Each named turn below is shown by a few rows before and after it. Which turns, in which order, take the first row of each later pair to the second? The first pair is answered.
turn S:
[ 27  25   6  12   7   6  17  -3  63 -35   4  -5 -59  36 -20 -35   9  34
   1 -24 -20 -10  11 -56] |-> [  2  15   9 -42  -5 -54  26 -13  16  39  33   5 -12  39 -31 -29 -22  28
  19  -8 -32  24  34 -17]
[ 23  14 -34  17  15  23  23 -43  52  -7  -4  30 -12 -44 -47 -80  31  24
 -18  -5  16   1  12  -7] |-> [ 21   2 -28 -11  17 -22  26 -43  39  29  13  41  -7 -36 -54 -85  13  25
  -7  -5  12  23  22   8]
[-16  -9  21  -3  11  27 -22 -19 -52   6 -52 -27  10 -14  39 -20 -13 -16
  27  23   6 -73  -3  -1] |-> [ -3   2  13   6  26  32  -5  -7 -15  -8 -55 -18 -19   5  36 -36  -8  -2
  32   6 -11 -73  -5 -39]
[-11  -8  14 -16 -27 -42   5  -7 -60  36 -18  11  34   6  -6  20 -30  11
  45  13  -8  20  -1  25] |-> [ -4 -10  21  38 -25  18 -15 -11 -63  -1 -34 -17  32 -28  17  43 -12   6
  28  21  13 -19 -13  34]
turn L:
[  5 -10 -21 -10  12 -41  29  18  13  -9  12   4   9  39 -32   8 -24   4
   4 -22 -15  28 -35 -46] |-> [ -8  -2  -2 -11  15 -28  10 -10 -48  25  -5 -13  57   5   4  18 -28 -10
  -2  15   9   6   0  37]
[ -9 -32 -10  32 -10 -24 -12 -18 -11   1 -12 -18  16 -24 -21  32  14 -34
   5 -11  -1  38 -37  21] |-> [-14   9   3  35  21  29 -10 -41  -7  -3 -44 -24   4 -15  12 -26  28  -2
   8  12  -4 -13   9  19]
[ 25  25  -3  20   1  30   5   9   5 -17   0  33 -35 -57 -24 -18   7  -3
 -15 -43  38 -36   1   0] |-> [ 27   2 -12  19  -5   5   6  17 -16   2  18  32 -30 -66 -39  11  -5  -7
 -12 -51  46 -16 -19  10]
[-27 -42  17  -9   7   0  -6   1  20  12  -5  23 -39  28 -36  -6   2  11
  -4 -63  28   5  -2 -28] |-> [-33 -47  36 -10   5  -7 -10 -20 -14  40 -10  16   3   4 -23  23  -5   1
 -11 -40  49  -3  -5  37]
turn A:
[ -4 -11   1 -32 -25  -3 -19 -41 -40  34  42  14  47 -32  -7  30  21 -24
 -10  -6  17  21  15  61] |-> [  4 -23  10 -39 -32  -7 -14  -1 -65  16  11 -24  44 -14  18  42   3 -26
   0  21  -7   4  10  54]
[  3  38  -8  24 -13  -8 -11 -24  59  15  -1  -1  -7 -10 -38   0 -10  28
 -25 -36  27  12 -26  53] |-> [  2  19   8 -33  -9 -51  13  -4  22  49 -29 -14  15  25 -19 -11 -56  42
   5  -3 -21   4  -1  49]
[-11  -2   6  25  15   2 -20  21  39 -50   1 -16 -23 -15   0 -24 -18  24
 -21  27 -15 -31  23 -12] |-> [-10  11   1  14  33  -2 -15   9  49 -25  12  -2 -24 -18 -16 -37 -13  35
 -24  22   0 -28  34   2]
Now pairs of rows:
Each pair is 2 to 3 turns apart.
[-11 -25   4 -44  -4 -52  14  22 -41  40  10  -7  28   2   9  22 -29 -34
   6  11 -32  20  -5  17] |-> [-20   1   7 -39   9 -26   7 -30 -36  54  31  14  43 -16   0   4 -17 -25
  -8  -2   7  18  15  51] -> S A A
[ -6  12   3  15  26 -14  -4   8  50 -18  19  14 -31  13 -13  -8  16  29
 -10  -6   1  47 -21 -77] |-> [-17  32  19 -27  29 -14  -3 -12  32  20  12  24 -15  20   2 -37   0  42
   5  16   3  37  17 -42] -> S L L
[ 11  -8 -24   1 -11 -14  -6  -7  31  -3  11  18 -30  -8 -41  -6   5 -14
 -14 -24  25  39 -20 -24] |-> [ 10  12 -25  -6  14  10  -2 -14  36   1   0  28 -33   9 -20 -47  14   6
  -4 -17  16  18  18 -23] -> S L L
[  0  15  -4  -1  15  24  -1 -10  23  -9   7  19 -36   8   4 -34  22  18
  -5 -12  25   0  11   7] |-> [  7  -9  -9  20  -6  26   5  10  12 -32  -8 -17 -38   2  13   0  29   2
   3  -5  15 -14 -26  -3] -> S A A
[  5  -8  -6 -34 -26 -50  14  31 -14  13 -11 -16   8  59   7  18  10  -1
   5 -29 -41  28 -50  -8] |-> [-10  20   4 -51   1 -37  19   9 -28  30 -20 -10  30  72  32 -15  15  17
  20  -2 -41   0 -12  13] -> L L S
